Rotation paths and how fast each direction turns (degrees per step)
Each turn is a multiple of 5 degrees from 10 to 175, or 0.
Each row of a path follows its step; steps can be skipped.
Rotation 1:
step 0: 2.2  -5.5  -8.9  -8.7  -22.1  -0.4  -29.2  20.3  -13.8  -13.7  -3.8  -7.9  -2.0  -0.2  -22.0  9.7  0.7  -14.5  4.0  13.1  7.2  -23.8  -11.2  -10.7  30.2  2.3  -12.8  -7.8  8.2  16.5  6.1  -10.4  6.6  13.1  19.3  -9.6  22.9  0.6  4.1  -8.4  20.7  -16.4  7.4
step 1: 2.5  20.8  -24.4  5.4  4.8  -2.8  3.0  1.8  15.5  9.9  27.1  -4.5  -22.6  4.3  -9.8  10.0  3.1  -6.3  -37.2  -10.0  -5.4  -18.5  -0.3  -3.9  0.8  -4.3  12.2  4.0  1.6  -1.3  -7.8  -11.4  -26.8  11.1  4.8  37.4  -18.0  -3.8  -3.5  3.6  -2.5  3.3  8.1
step 3: 13.3  15.3  18.6  23.0  6.3  10.3  14.0  22.7  -3.5  32.5  5.0  14.6  3.9  -11.0  10.5  3.1  6.5  -1.7  16.1  1.7  5.3  5.6  -8.2  -4.2  20.3  -0.8  7.6  9.6  3.1  -14.4  -24.5  -14.6  -3.0  -1.2  -6.9  0.3  -9.5  -3.8  12.5  -1.9  37.0  20.7  -7.3
step 5: 9.1  -13.7  4.0  21.7  -2.5  18.2  -0.3  22.1  -7.2  1.3  15.3  11.2  -11.4  11.5  -8.1  -15.8  8.4  -2.8  -11.0  -4.8  31.2  -7.7  -10.8  15.7  -11.9  -2.1  0.8  -2.4  -2.3  6.1  -6.6  -5.2  24.1  -4.9  29.7  -11.7  -0.1  -10.7  -32.6  -0.3  -15.5  17.2  7.9
step 6: -6.4  -3.9  -2.4  2.3  10.9  21.2  6.8  -25.9  21.2  8.2  -11.3  -20.5  0.1  -1.0  2.9  8.2  2.5  -8.0  5.6  -11.5  14.7  -3.3  -2.7  -25.0  31.1  -0.4  -12.4  3.4  0.5  -10.2  21.3  22.8  9.8  -7.8  17.5  16.0  -18.7  2.4  -6.3  23.6  -0.3  -7.6  10.9
step 12: -5.5  -0.1  -15.5  -8.1  11.8  -23.1  -6.7  2.4  25.8  13.7  -14.5  -2.5  -15.4  -8.3  -2.8  -5.0  -10.9  3.6  -20.0  6.6  5.8  -6.6  -2.9  -8.2  -16.3  -20.6  -20.6  -3.4  4.8  -11.5  4.4  -16.1  -31.0  5.6  -0.7  6.4  16.9  7.6  -39.6  1.6  5.1  -0.5  -6.4
step 19: -15.2  4.9  -26.9  17.1  12.7  2.7  4.9  -17.3  2.5  -18.7  16.3  -36.0  0.4  7.8  -13.5  -10.1  14.5  -11.8  -2.2  21.8  2.8  1.5  -9.7  -1.3  9.9  -4.5  -12.5  -1.0  7.8  -10.0  -17.5  -7.8  22.9  4.7  -4.1  8.2  -1.3  16.2  7.5  -28.3  -8.5  -8.5  -14.2
step 27: -13.1  -14.1  -6.5  -35.1  -2.4  3.2  -12.1  0.0  -11.2  -10.8  1.6  16.5  3.6  16.9  23.8  3.0  -20.4  -12.4  0.2  -6.4  -11.4  24.7  -6.7  24.7  -16.9  13.2  9.9  -8.8  15.6  3.1  -16.8  3.0  7.7  18.5  10.9  -5.8  18.2  8.6  2.9  -14.8  -7.0  0.0  6.2
0.1  7.5  0.3  -1.2  -3.7  -2.8  -1.2  2.3  4.3  -9.0  1.5  6.0  4.2  1.8  -1.7  0.1  2.6  -2.1  -1.3  -0.6  -3.3  -6.7  0.8  2.7  9.8  -3.9  -4.0  10.2  -3.3  6.2  0.1  0.6  -2.0  -7.1  -4.1  -0.9  4.4  0.0  0.9  -3.0  1.6  3.9  -4.9
100
-8.0  4.9  4.2  -4.7  3.7  -0.9  3.3  -10.0  3.8  1.3  -3.5  -1.3  -0.8  6.0  1.0  4.4  -2.7  -0.6  -0.9  -3.4  2.2  -0.6  1.7  -0.3  1.7  -3.4  3.2  0.3  -0.7  2.3  -8.2  -3.8  3.9  -1.9  1.7  7.0  -4.5  4.4  1.7  -8.6  4.2  0.3  7.8
140
-4.7  -0.8  -1.4  -4.5  -0.5  -1.1  1.5  -1.5  -3.1  -8.5  -1.4  -0.1  5.0  2.5  -1.6  10.0  0.8  4.6  5.8  -7.9  4.8  2.6  4.9  -0.9  2.3  0.6  3.6  -1.5  -2.0  1.0  9.4  3.6  2.4  8.3  -3.4  2.0  1.8  -8.5  1.2  2.4  1.2  -2.3  -0.7
160
-1.2  0.8  0.7  -4.3  6.1  1.0  -1.1  -1.2  1.3  2.3  7.9  8.4  -4.8  1.9  -5.5  -0.7  -1.7  4.4  -9.2  -0.6  4.5  7.1  -0.9  5.0  -1.5  3.8  -1.1  -2.2  0.7  6.9  3.5  0.2  -2.6  -7.7  -3.2  -3.6  -2.8  -6.2  2.1  -1.8  -2.1  -7.3  1.3
110
-0.2  0.3  6.3  5.4  6.0  1.0  -9.3  3.4  -1.9  1.5  -8.3  2.1  2.1  6.0  4.2  1.4  -0.4  2.6  1.3  3.9  3.6  -3.5  0.4  6.9  7.6  2.9  1.7  -5.0  -0.8  0.2  -3.8  -6.0  -5.5  2.0  2.5  -1.3  6.1  -6.6  -2.8  -0.7  -4.5  0.1  2.9
145
Rotation 2:
step 0: -15.8  -7.7  7.2  18.0  -2.7  -13.4  -4.2  11.3  -19.4  10.5  6.4  -12.6  6.1  -17.5  -13.1  15.9  1.8  -8.9  -14.6  -25.0  6.3  -18.2  -10.7  -26.4  -4.3  23.3  6.5  14.5  4.8  -14.5  -7.4  -5.4  13.6  -6.2  13.7  -12.3  -0.7  11.5  11.1  -17.2  21.9  4.8  2.2
step 5: 5.9  1.0  -16.8  17.3  -6.2  10.0  15.6  4.8  -11.7  2.9  21.2  1.3  5.7  -9.5  -20.5  7.7  -17.7  -7.5  25.4  -29.0  9.1  -3.5  4.2  -21.4  7.6  5.7  14.0  11.5  -0.3  -5.0  9.6  -8.6  -1.7  -13.2  33.3  -11.7  7.5  11.5  -8.2  -0.3  3.3  16.0  -13.0
step 6: -17.8  1.4  -6.5  22.8  -15.3  6.2  14.8  1.6  -3.9  -17.1  -5.0  1.5  -6.1  -22.8  -30.2  7.0  3.1  -8.1  -8.8  -8.2  4.8  -12.8  15.3  -15.2  -2.0  16.1  -18.1  11.1  -19.9  -20.3  -0.4  -19.2  -20.2  -4.3  15.7  5.7  2.0  -5.8  -14.8  -10.8  -0.2  5.8  7.9
step 10: -13.6  22.7  -17.4  17.6  -16.5  0.4  1.6  -11.9  -5.4  -8.9  25.2  -5.6  15.3  4.6  -5.4  7.7  -21.2  -13.1  12.5  9.6  -9.1  -6.5  -0.9  -2.4  18.7  19.1  -3.2  -1.9  -23.5  -3.0  3.9  -22.4  8.1  -11.9  10.2  -28.1  1.9  0.3  6.3  -5.3  17.7  -7.4  -9.7
step 11: -6.5  1.7  -2.1  -0.7  3.9  6.0  15.9  -8.6  5.0  -11.2  -5.2  -19.8  7.0  -17.5  -6.2  -4.5  -17.5  -11.0  5.9  -7.4  8.8  -22.0  17.6  -1.9  -0.2  1.7  -14.7  28.2  -10.1  -17.3  4.2  -32.3  20.0  -15.6  5.4  -20.5  13.7  17.7  -8.2  -4.2  -5.9  -1.5  3.6
step 14: -13.0  -0.8  3.4  5.8  -2.4  8.2  15.5  -18.1  -9.8  -16.3  -9.8  -0.7  16.8  -22.8  -11.3  6.9  14.3  -7.4  -10.5  -15.2  1.3  -28.1  -14.3  6.8  -3.7  24.9  4.7  20.2  6.8  -9.8  -1.1  -21.0  -3.9  -13.3  13.9  -13.3  -1.0  13.7  0.6  -17.5  -7.4  -16.1  -17.1
step 25: -1.9  22.7  1.0  -15.5  -17.3  -1.5  -1.9  1.3  -12.2  -31.9  15.5  1.1  8.9  -11.4  -16.9  -1.4  -13.8  -15.5  1.2  -8.7  -6.1  -21.9  1.6  -21.3  7.6  8.9  -9.1  17.2  -18.3  -13.6  3.4  -12.9  -9.1  -22.7  11.6  -7.5  2.8  6.0  -3.9  1.7  11.1  16.9  19.2
step 27: -15.6  2.9  -1.3  9.2  5.2  0.1  14.1  0.6  4.8  -24.9  11.0  -7.8  -7.6  -5.7  -9.1  1.3  -12.1  -16.3  -5.4  2.8  3.8  -12.5  26.8  2.3  15.5  -1.4  -13.2  24.3  -31.0  -8.4  1.0  -29.8  -5.3  -13.4  7.5  -22.7  7.5  4.0  -2.2  -17.1  1.2  -1.7  15.4
0.8  -2.4  -0.4  -9.8  0.1  5.3  -4.8  -6.5  1.7  -5.1  0.7  5.3  1.9  1.9  -2.2  -0.7  2.9  -2.0  3.8  -3.0  5.9  -2.3  -4.0  -4.3  2.1  6.6  8.9  3.1  -4.5  2.4  -1.9  7.7  -1.1  2.8  -4.4  -1.7  5.3  -4.3  1.6  -1.4  -0.3  -7.9  -0.1
70
6.7  -2.0  3.9  2.4  -2.7  -1.8  -4.0  -6.5  0.0  2.2  0.4  2.5  0.4  -2.4  -2.0  -2.3  1.0  -5.4  -1.1  5.7  -7.4  2.3  -3.8  -5.0  2.9  4.6  0.5  0.5  0.8  -2.8  4.7  6.3  -8.6  -2.3  2.7  -7.0  -3.4  2.7  -8.2  4.6  -3.7  6.2  -5.0
90
6.0  -8.5  -3.3  -2.6  2.6  -2.6  5.1  3.5  4.1  -6.2  -0.3  1.1  1.7  -0.6  -4.3  1.8  -0.8  3.6  5.7  1.0  -1.2  7.6  6.9  7.4  -3.5  4.3  2.5  -0.8  -2.0  3.2  3.4  -2.2  4.8  3.3  4.0  -6.3  2.4  -0.6  -6.6  -5.9  -5.4  2.1  -2.1
45
-3.5  -4.8  3.2  -4.5  -2.0  -0.2  3.3  -3.2  11.8  2.7  6.4  -2.0  3.3  -7.5  -4.4  0.1  1.1  1.2  -2.9  0.1  -2.4  -1.0  4.9  2.7  -2.9  -2.9  -3.9  -0.5  -4.1  -3.9  -2.7  -0.4  -4.8  3.0  -3.4  -2.2  5.2  -7.0  4.0  9.1  3.4  4.2  2.2
155
3.3  -5.4  1.4  -8.6  6.5  1.9  -1.8  4.7  2.9  0.0  -5.7  2.1  -6.5  0.3  4.5  2.6  -4.4  -3.8  3.9  2.1  -1.2  -2.9  0.1  -7.5  3.6  -5.3  -0.3  7.8  -2.3  0.5  4.2  -2.6  3.0  -1.3  6.4  -0.1  0.7  0.1  7.5  3.3  -1.0  8.2  2.7
175
-4.7  -0.5  0.5  1.5  -7.9  7.0  -0.9  0.4  0.5  4.1  9.2  -4.6  -3.8  3.6  5.3  5.8  -7.3  -0.2  5.3  3.2  0.8  9.2  -8.2  1.1  -2.1  0.3  5.3  -0.8  -0.3  1.9  -0.6  0.6  5.7  1.7  3.0  -2.3  -1.1  -4.7  -0.1  3.8  2.4  2.5  -4.1
135
-6.4  0.0  2.1  5.2  5.1  -1.2  -6.2  2.5  -0.8  -4.8  7.8  4.1  -2.2  2.6  1.2  1.7  -1.6  2.2  -3.1  4.1  -2.7  2.7  6.0  0.3  13.8  -1.1  -2.2  -4.5  -0.6  8.6  0.0  0.7  -3.9  -0.8  -2.1  -4.5  2.4  -3.6  4.7  -1.4  -4.8  -0.8  0.2
125
8.1  2.6  -0.6  1.8  -4.8  0.3  7.9  7.7  -3.6  0.9  1.3  3.9  -1.4  1.0  -6.2  4.4  -10.8  1.5  -0.2  -5.8  2.2  3.4  1.1  -5.3  3.7  -1.7  -0.6  0.3  -1.6  -2.3  -1.8  6.6  -8.2  3.4  -1.4  4.8  1.1  -4.0  -2.2  -0.9  -0.6  1.2  6.0
20
